Turns in one plane each, and the order they were made in; the first pair answered:
V:
[12,-5,14,15,-27,-9,0,-4,7,11,23,-3,-6,-2,-2,2,15,-27,-33,-27,-3,-27,13] => [5,-10,15,19,-39,2,-13,-3,10,11,18,-11,-2,-6,-2,5,4,-27,-22,-24,-12,-30,21]
[-18,-5,10,0,23,20,-13,23,2,-16,-29,-12,2,-7,-19,2,-15,25,7,4,11,-2,12] => [-19,0,6,-2,33,13,-3,15,-3,-11,-29,4,2,2,-9,-3,-4,29,-6,-10,24,0,-6]
[14,-1,-12,2,-33,3,5,-4,20,9,51,-28,20,6,-16,-6,4,-28,-5,-13,-40,4,12] => [0,-5,1,3,-44,16,-10,-1,25,-7,30,-36,17,-5,-8,5,-10,-22,15,-5,-38,-1,24]
G:
[18,10,-15,24,-12,-6,-6,-6,-19,9,2,14,-54,18,-29,3,2,14,16,14,16,-21,-28] => [19,-3,-15,18,-19,-8,-8,-6,-13,19,20,-3,-44,8,-42,9,-9,5,16,21,-5,-15,-18]
[-1,-11,10,7,5,-3,-18,19,1,10,21,-32,10,20,3,1,5,1,-20,6,-33,-13,11] => [-3,6,20,0,-10,14,-12,17,7,-11,4,-27,6,39,18,-4,17,16,-11,-9,-15,-12,1]
[-6,5,13,18,25,11,-7,15,1,-17,-30,-34,4,-20,-26,8,-24,7,15,26,5,16,19] => [-8,18,20,19,11,16,-11,15,9,-29,-35,-36,-4,-16,-12,8,-24,12,19,17,15,18,13]
T:
[7,-3,-12,7,19,-12,-22,19,4,-3,7,-19,15,0,8,-6,-24,-4,21,-37,30,11,24] => [22,1,-21,9,29,-18,-26,21,-4,9,-3,-4,20,-4,-2,-14,-33,1,18,-14,17,1,7]
[24,26,1,11,16,-3,25,-19,-5,2,5,39,9,9,-4,-5,12,-5,-30,-26,-4,6,-36] => [-25,2,36,0,-12,27,4,-22,17,-21,14,-7,9,-15,3,15,-17,-11,14,-30,1,24,28]
[7,-25,8,0,-2,-25,-25,21,6,-1,18,-17,-13,-21,-19,19,-12,-27,-21,-6,2,3,44] => [29,-12,-13,7,11,-39,-10,24,-8,13,13,12,-13,-13,-20,3,1,-26,-44,-5,-3,-6,7]
[7,-23,-28,-13,40,-29,19,0,-16,27,28,13,5,-31,-30,14,-9,-24,-38,18,-12,10,-10] => [-10,-21,-5,-27,24,-19,35,-8,2,7,48,9,1,-15,-7,20,11,-37,-40,-32,7,37,11]

Between the rows of a pair lie 2 to 3 turns.
[13,28,-32,-32,9,-12,14,-11,23,6,13,-9,-8,2,29,-13,19,10,-5,-29,28,12,-32] => [7,-7,-43,-21,27,-30,-20,-5,12,24,22,-28,4,-31,-2,2,-27,5,6,27,-5,7,-3] -> G then T then T
[1,20,-11,-6,-14,11,19,-5,-5,-1,-26,26,-20,23,23,-9,32,24,8,-37,34,0,-26] => [25,1,-31,6,9,-23,20,-4,-2,43,29,14,-11,6,-12,-6,21,-14,-36,-3,-7,-4,-15] -> V then G
[-22,12,12,-19,15,13,10,14,-8,-22,-29,11,-8,5,6,-9,12,17,3,-18,18,-1,0] => [-34,0,18,-22,9,13,-3,18,1,-22,-16,-9,0,-7,-1,2,-3,11,15,-14,11,8,27] -> V then T
[17,-9,12,-6,-33,0,14,-19,8,-1,19,-36,5,6,-3,-12,23,-15,-31,-9,-17,7,7] => [30,-5,-5,-2,-23,-11,14,-14,1,15,7,-23,7,3,-17,-21,21,-14,-37,9,-25,-8,-15] -> T then T
[-17,-9,17,10,14,-1,-34,-12,-7,-5,-29,-12,-4,-18,2,1,-33,13,-4,49,-17,4,-15] => [-35,-6,48,-11,-1,10,-10,-24,11,-30,-8,-19,-11,1,32,2,-5,3,-4,-9,10,26,0] -> T then T
[28,5,-19,-10,-9,-8,15,-3,9,-1,18,-3,12,10,7,-14,9,-39,-19,-14,2,-12,-21] => [-2,-9,-5,-3,-11,10,-24,10,-3,-26,-23,-17,5,-14,6,-14,-27,-16,27,17,16,-22,4] -> T then G then T
[-38,-26,6,1,30,13,-36,-5,7,-1,5,-15,16,-30,-15,10,-29,-1,12,24,5,21,5] => [-40,-3,10,1,30,24,-31,-1,-2,-23,-22,6,0,-10,5,-2,-11,19,17,0,41,21,-9] -> G then G
[-28,-10,23,-33,-44,21,-14,-9,19,-27,15,-31,-1,12,23,10,-9,-18,15,-33,-6,28,36] => [31,6,-27,-14,3,-27,14,-10,-6,27,31,18,0,24,6,-3,16,-30,-45,-15,-29,9,-32] -> T then T then G
